(in the rows, 128 means zero)
D: 4 groups of rows, each row roughly a mix of its group's hidden directions; one row fits no group:
D (141 x 10):
[[141 149 115 147 140 174 166  95 111 147]
 [120 127 143  86 102 172 138 123 121  86]
 [148 122  99 130 171 127 159 101  88 116]
 [ 66 113 132 117  90 108 135 144 129 142]
 [130 105 173 163 123 112 152  91 152 125]
 [137 141 127 147 177  91 145 150 110 161]
 [128 105 136 100 130 111 112 145 188 101]
 [171 143 130 158 148 138  91 121 148 163]
 [104 118  99  78 143 156 134  93 147 124]
 [119 165 129 141 131 138 163 128  70 146]
 [110  97 120 167 126 175 106 135 150 151]
 [148 117 140 161 141 107 145 152 173 165]
 [ 75  77 111 121 116 117 150 124 133 131]
 [157 101 125 134 163 131 150 149 112 178]
 [ 92 169  93  99 110 134 124  93 125 130]
 [124 110 150 128  93  91 178 107 142 132]
 [ 91 106 144 186 145 143 129 111 135 145]
 [134 155 114 143 115 148 158 113  78 163]
 [102 114 136 143  91 126  86 161 150 155]
 [101 106  96  80 151 148 130  99 139 140]
 [155 158 116 126 162  93 138 133 127 176]
 [174 128 128  78 127 116 152 156 107 125]
 [165 124 144  87 101 155 145 135 121  90]
 [188 138 120  95 144 117 147 153 118 145]
 [ 64 114 155 158 124 139 138 107 135 132]
 [ 99 140  83 108 104 155  99 152 118 148]
 [170 109 172 161 157 119 140 122 141 117]
 [155  99 157 167 150 133 144 117 162 153]
 [134  94 124 107 146  99 103 132 172  93]
 [165 136 118 120 163 118 148 147 134 181]
 [163 144 159 163 109 107 117 159 116  98]
 [127 165 148 114 101 116 143 116 186 128]
 [125  60 161 131 144 131 134 144 131 113]
 [135 143 157 176  88 103 145 115 128 149]
 [131 175 117  85 102 133 118 108 162 120]
 [143 120 178 159 152 117 146  99 148 104]
 [114 166 133 155 142 156 135 107  80 147]
 [175 151 161 117 128 128  89 129 162 136]
 [140 145 149 119 194 112 145 143 146 143]
 [122 156 111  93 177 119 153 148 145 151]
 [125 121 135 152  93 146  90  98 105  89]
 [163 133 111 162 108 128 131  91  97 162]
 [109  97 159 136  89 160 135 115 136  90]
 [153 119  95 126 168 120 168 107  98 117]
 [ 95 139 101  75 129 138 138  97 142 150]
 [111 113 115 133 126 141 103 104  67 101]
 [141 112 117  66 114  97 129 135 130  97]
 [152 163 156 181 111 123 125 126 100 136]
 [107 141  92 150 120  97 140 176 125 157]
 [181 147 138 139 160 123 140  85 136 135]
 [142 174 133 113 149 149 150 129 174 152]
 [121  75 144 154 136 108 138 151  86 125]
 [161 136  94 132 157 141  91 151 165 126]
 [129 138 131  95 143 104 146 130  63 122]
 [109 169 132 137  81  94 154 149 130 132]
 [168 144 131 160 136 171 107 134 153 155]
 [160  96 168 171 144 130 131 110 139 107]
 [138 107 134  92  87 158 126 133 126  83]
 [178 100 145 161 160 147 135 129 144 115]
 [111 118 149 148  78 151 103 153 147 154]
 [124  77 144 144 144 131 145 151  79 124]
 [ 73  80 114 124 116 133 126 157 126 121]
 [ 96 104  96 130 112 164 124 157 109 162]
 [141 110 104 153 161 149 179 127 100 130]
 [107 105 114 171 121 169 113 140 130 166]
 [103 119 104  70 148 150 128 100 137 139]
 [134 150 106  94 180 124 153 120 129  95]
 [101 158 138 169 137 171 127 122 126 162]
 [111  98 139 111  88 171 124 113 124  93]
 [ 92 122 157 111 102  85 160 152 131 126]
 [ 93 110  87  91 131 130 145 156 119  98]
 [169 127  95 104 138 135 105 131  80 114]
 [135 146 131  91  83 130 118 117 131  77]
 [103 109 120 120 125 146 148  66 140 156]
 [ 91 180 137 133 144 117 137 128 172 130]
 [129 168 149 159 105 138 149 122  87 156]
 [168 132 111 115 156 110 140 163 142 170]
 [138 112 109  81 129 134 114  84 158 105]
 [122  77 132 114 165 122 115 149 102 161]
 [121  87 143 154 155 121 144 155  81 122]
 [145 169 121 157 175 107 131 124 131 161]
 [169 110 144 134 101  80 136 128 100 106]
 [126 158 146 173 100 108 146 169 117 123]
 [131 176 121  91 109 117 128 114 172 140]
 [126 117 141 113  88 150 118 115 115  68]
 [157 130 143  88 158 155  93 126 118  97]
 [138 166 101 105 136 148 108  88 153 156]
 [103 164 108  95 106 115 110 152 110 164]
 [142 162 117 111 143  90 138 148 163 165]
 [111 125 120  70 114 106 143 167 115 114]
 [ 92  93 124 136 119 168 119 171 141 139]
 [102  97  88 100 135 114 139 100  90 132]
 [118  99 117 160  95 144  99 146 146 168]
 [147 149 175 173 104 113 132 148 110 120]
 [173 124 126  73 100 151 142 127 130 129]
 [160 136 105 124 169 103 168 101 117 116]
 [121  84 168 148 102  93 149 134 115 131]
 [180 144 169 161 149 133 110 119 132 128]
 [145 134  98 101 166 126 177 119 152 137]
 [115 182 140 153  90 130 155 106 122 129]
 [138  54 130 119 149 124 117 116 139 124]
 [157 143 112 151 120 134 117 144 176  84]
 [133 148 137 146  82 169 143 118 112 164]
 [161 160 143 183 117 127 119 130 102 110]
 [150 128 105 105 166 125 182 125 154 125]
 [176 108 157 168 140 136 140 115 154 146]
 [119 142 125  95 135 104 150 121 107  68]
 [ 82  79 111 127 102 137 126 156 123 115]
 [139  80 149 172  90 139 120 126 134 136]
 [160 127 157 189 113 108 123 145 126 123]
 [141 135 115  92 159 148  98 152 172 138]
 [107  86 111 105 134 119 121 175 161 120]
 [118 171 110 157 104  96 139 151 106 155]
 [138 127  84 124 175 134 167 110 107 132]
 [117 118 142 155  96  85 153 136  85 125]
 [129 147 138 108 140  99 185 123 160 151]
 [147 114  96 136 170 149 162 100 102 120]
 [128 123 165  90 133 155 125  76 112 122]
 [109 189 139 109 148 151 130  96 122 129]
 [145 150 125 152 178 110 143 133 125 174]
 [155 135 113 158 161 111 126 123 137 184]
 [156 134 136  92 110 153 182 117 135 107]
 [112 129 129  98 125 142  87 119 186 121]
 [126 156 146 162 136 138 130 193 128 128]
 [123 160 143 103  88 137 131 107 173 106]
 [123 123 124  86 150  91  96 125 153  94]
 [135 147  87  90 118 125 117  85 159 127]
 [122 175 141 156 140 162 136  93 108 147]
 [ 80 106 143 178 119 135 119 119 157 125]
 [101 146 108  82 157  92 145 116 107 120]
 [135  80 129 105 129 139 105 128 163  86]
 [161 112 116 120 133 133 114 166  93  82]
 [154 165 140 155 109 146 165 103 130 159]
 [ 99 116 117 129 103 117 162 161 163  92]
 [111 174 132  95 139 116 167 133 150 100]
 [149  76 102 149 141 144 108 129 117 166]
 [132 118 109 141 181 152 160 111  99 110]
 [ 74 109 121  97 115 126 169 123 108 118]
 [106 164  97  86 118 114 114 147 103 151]
 [112  85 180 119 129 119 120  97 139 107]
 [ 90 154 111  99  86 116 149 136 140 157]]

the one row of each list that fits no group (the others fit one group, some only roughly):
- k684: [ 96  94 116 111 140 118 157 129 112  77]
- k784: [ 89  93 131 124 124 124 112 176 106 101]
- k673: [132 109  88 149 134 127  82 120  84 122]
- k5: [118 151  99 124 156  97 146  97  93  98]
- k798: [ 71 102 108 109 127 103 123 146 103 146]
- k25: [127  84 157 122 114 148 114 155 149  85]
- k860: [101 138 138 133 103 151 165 113 176 105]
- k305: [163 159 117  89 118  90 144  97 132 122]
- k926: [161 159 144  98 114  87 135 102 153 114]
- k467: [128 104 135 111 102 159 123 154 125  71]
 => k5
- k703: [117 129 138 128  67 136 104 149 151 161]
- k430: [ 95 147 103 103 138 135  84 142 107 163]
- k444: [117 148 132 159 112 171 120  97  92 153]
- k459: [138 112 137 155  91 147  74 120 101 126]
- k27: [123 111 141 122  88 179 128  99 141 100]
- k993: [184 133 124  73 141 117 134 128 119 121]
- k815: [ 97  72 110 114 119 134 146 165 133 117]
- k337: [117 170 122  96 128 132 119 185 126 143]
- k341: [152 123 125 113 161 145  96  92  92 101]
- k451: [ 63 116 114  97 129 106 120 127 117 147]
- k932: [134 136  99 152 175 101 123 153 126 167]
 => k993
- k968: [123 164 126 130 130 162 127 120 191 135]
- k340: [ 67 121 119 124 132 150 102 161 140 144]
- k722: [ 91  89 133 147 128 135  84 163 138 128]
- k150: [162 113 152 153 167 108 136  95 142 154]
- k807: [164 142 158 166 134 140 138  89 158 129]
- k283: [ 92 102 115 108 129 112 143 131  68 126]
- k183: [ 86 109 119 146 120 126 175  99  98 134]
- k780: [ 85  88 133 143 145 154 120 167 113 116]
- k509: [118 121 140  95 134  87 112 157 173 110]
- k274: [129 115 124  74 122  86 119 144 153 101]
- k822: [151 110 114  92 163 134  99  99  93 119]
- k45: [161 103 141 147 107 170  94 113 102 117]
 => k45
- k6: [147 112 113 120 142 144 183 123  89 102]
- k348: [167 121 141 183 127 144 128 106 153 105]
- k626: [119 155 141 155 129 180 161 108 106 142]
- k670: [134 173 134 134 132 155 126 124 188 132]
- k511: [121 124 143 113 125 113 138 151 200 120]
- k463: [145 116 126  94 144 120 132 120 188  96]
- k863: [176 173 108 131 145 138  94 127 144 122]
- k87: [143 159  93 141 157 103 115 134 149 172]
- k567: [154 142 105 116 180  95 133 111 136 157]
- k605: [143 107 136 122 127 143 122 108 195 103]
 => k567
- k428: [ 84 137  94  86 158 121 140 116 128 107]
- k919: [149 116 138 127 175 156  96 146 150 162]
- k505: [149 171 143 173 114 153 139  94 130 128]
- k79: [108 152 135  95  96 123 122 118 116  72]
- k233: [126 154  92 143 130 143 143  98  98 174]
- k276: [163 162 138 149 150 134  96 146 159 157]
- k259: [113 150 122  96 175  94 156 120 136 151]
- k188: [ 97 132 124 151 123 118 155 191 125 145]
- k690: [165 139 137 128 148 145  87 132 174 150]
- k173: [157 166 156 158 128 101 151 164 121 123]
- k982: [112 177  98  88 143 131 103 133 104 132]
- k212: [159  87 169 112 144 130 106 127 143  96]
 => k173
- k948: [143 103  98  80 141  91 145 145 130 108]
- k570: [112 108 128 105 106 114 157 186 122 106]
- k143: [180 160 156 153 117 148 138 123 144 104]
- k637: [129 144 111 174 121 110 116 129 109 183]
- k721: [ 91  89  89 103 126 122 136 149  99 114]
- k68: [145 106 118 117 134 124 129 134  59 100]
- k186: [149  91 116  84 162 132  92 120 135 119]
- k106: [144 189 104 147 109 113 118 158 119 133]
- k133: [172 142 111 116 153 100 136 104 126  84]
- k255: [101 130 126 103 191 106 155 122 136 127]
- k620: [141 144 130  99 180 102 166 144 141 129]
- k470: [ 97 106 124 158 110 141 101  92 135 169]
 => k133
- k242: [ 91 128 165 137  82 101 112 133 153 131]
- k510: [165  93 137 148 165 123 153  91 127 115]
- k432: [ 93 117 148 162 125 136 100 178 138 141]
- k731: [148 178 166 145 135 149 105 113 154 121]
- k386: [135 130 130  82 158 104 133 110 128  77]
- k180: [125 134 156 174 106 116 151 170 144 150]
- k57: [147 121 117  91  87 123 117 144 112  80]
- k262: [150 133 187 172 129 150 130 133 127 114]
- k944: [177 131 131 117 156 105 172 114 134 153]
- k594: [130 149 116  82 151 109 177 133 145 112]
- k672: [147  80 129 187 131 134 131 143 116 134]
- k445: [ 66  96 133 105 115 111 151 140 131 121]
- k8: [134 167 119 150  99 139 161 118 136 175]
- k857: [114 143 140 100 108 105 181 139 145  94]
 => k242
- k375: [136  91 128 142 138 115 129 154 190 115]
- k153: [159 194 119 146 125 142 119 123 146 112]
- k692: [108  74 130 104 111  94 155 137 108 118]
- k634: [126  99 114  91 145 101 124 149 177 108]
- k760: [113 128 129 162 107 147 129 161 157 178]
- k970: [104 139 137 124  76 141 101  93  97 127]
- k88: [134 162 124 111  98 150 122 113 187 121]
- k357: [127 124 132 108  83 149 108 130 146  73]
- k96: [103 163 130 119 170  97 146 145 113 161]
- k716: [165 153 108 124 148 107 177 102 135 144]
- k984: [139 110 178 168 144 132  95 142 130 105]
- k148: [148 130 139  92 113 138 133 130  89  75]
 => k970
- k880: [132 113 155 165  84 119  92 116 101 135]
- k640: [142 141 119 143 123 131 127  83 155 184]
- k256: [106 179 124 112 126 132 118  97 170 148]
- k562: [107 115  94 130 132 165 106 115  80 150]
- k827: [150  98 156 164 131 123 134  78 132 103]
- k806: [145 119 157 144 146 149 118 167 109  79]
- k534: [141 135 118 145 123 140 141  88  65 129]
- k589: [ 88 136 139 130  84 127  96 141 167 132]
- k996: [138 147 155 182 102 130 146 119 107  97]
- k211: [130 133 116 147 122 176 145 107  79 151]
 => k589
- k660: [133 170 148 146  91  96 135 164 134 143]
- k391: [112 163 137 146  76 102 122 163 122 136]
- k203: [110  75 101 140 129 135  96 156 105 113]
- k843: [161 164 126 143 152 160 103  90 144 121]
- k239: [ 75 141 119 101 153  99 142 115 140 157]
- k440: [154 105 125  94 125  98 108 117 171  98]
- k951: [149 133 137 163 114 121 118  93  72 138]
- k376: [ 89 161 134 108 100 130 114 178 130 136]
- k454: [146 120 113 132 158 113 113 150  72  97]
- k769: [147  95 112 164  95 175 117 119 134 121]
 => k391
- k719: [129 168 138 161 155 148 177 125 124 145]
- k545: [137 105 117  92 155 104 106 105 119  81]
- k497: [160  93 130 128 148 144 132 158  77 113]
- k903: [110 102 136 129 102 124  61 140 141 129]
- k861: [134 157 102 165 166  94 110 135 121 152]
- k373: [142  96 147 121  89 176 132  97 132 113]
- k781: [116 128 133 157  93 159  89 132  85 119]
- k892: [148 139 137 112 140 111 183 137 143  84]
- k270: [140 171  92 101 134 116 107  95 140 155]
- k595: [138 138 106 138 130 142 159 109  63 140]
 => k781
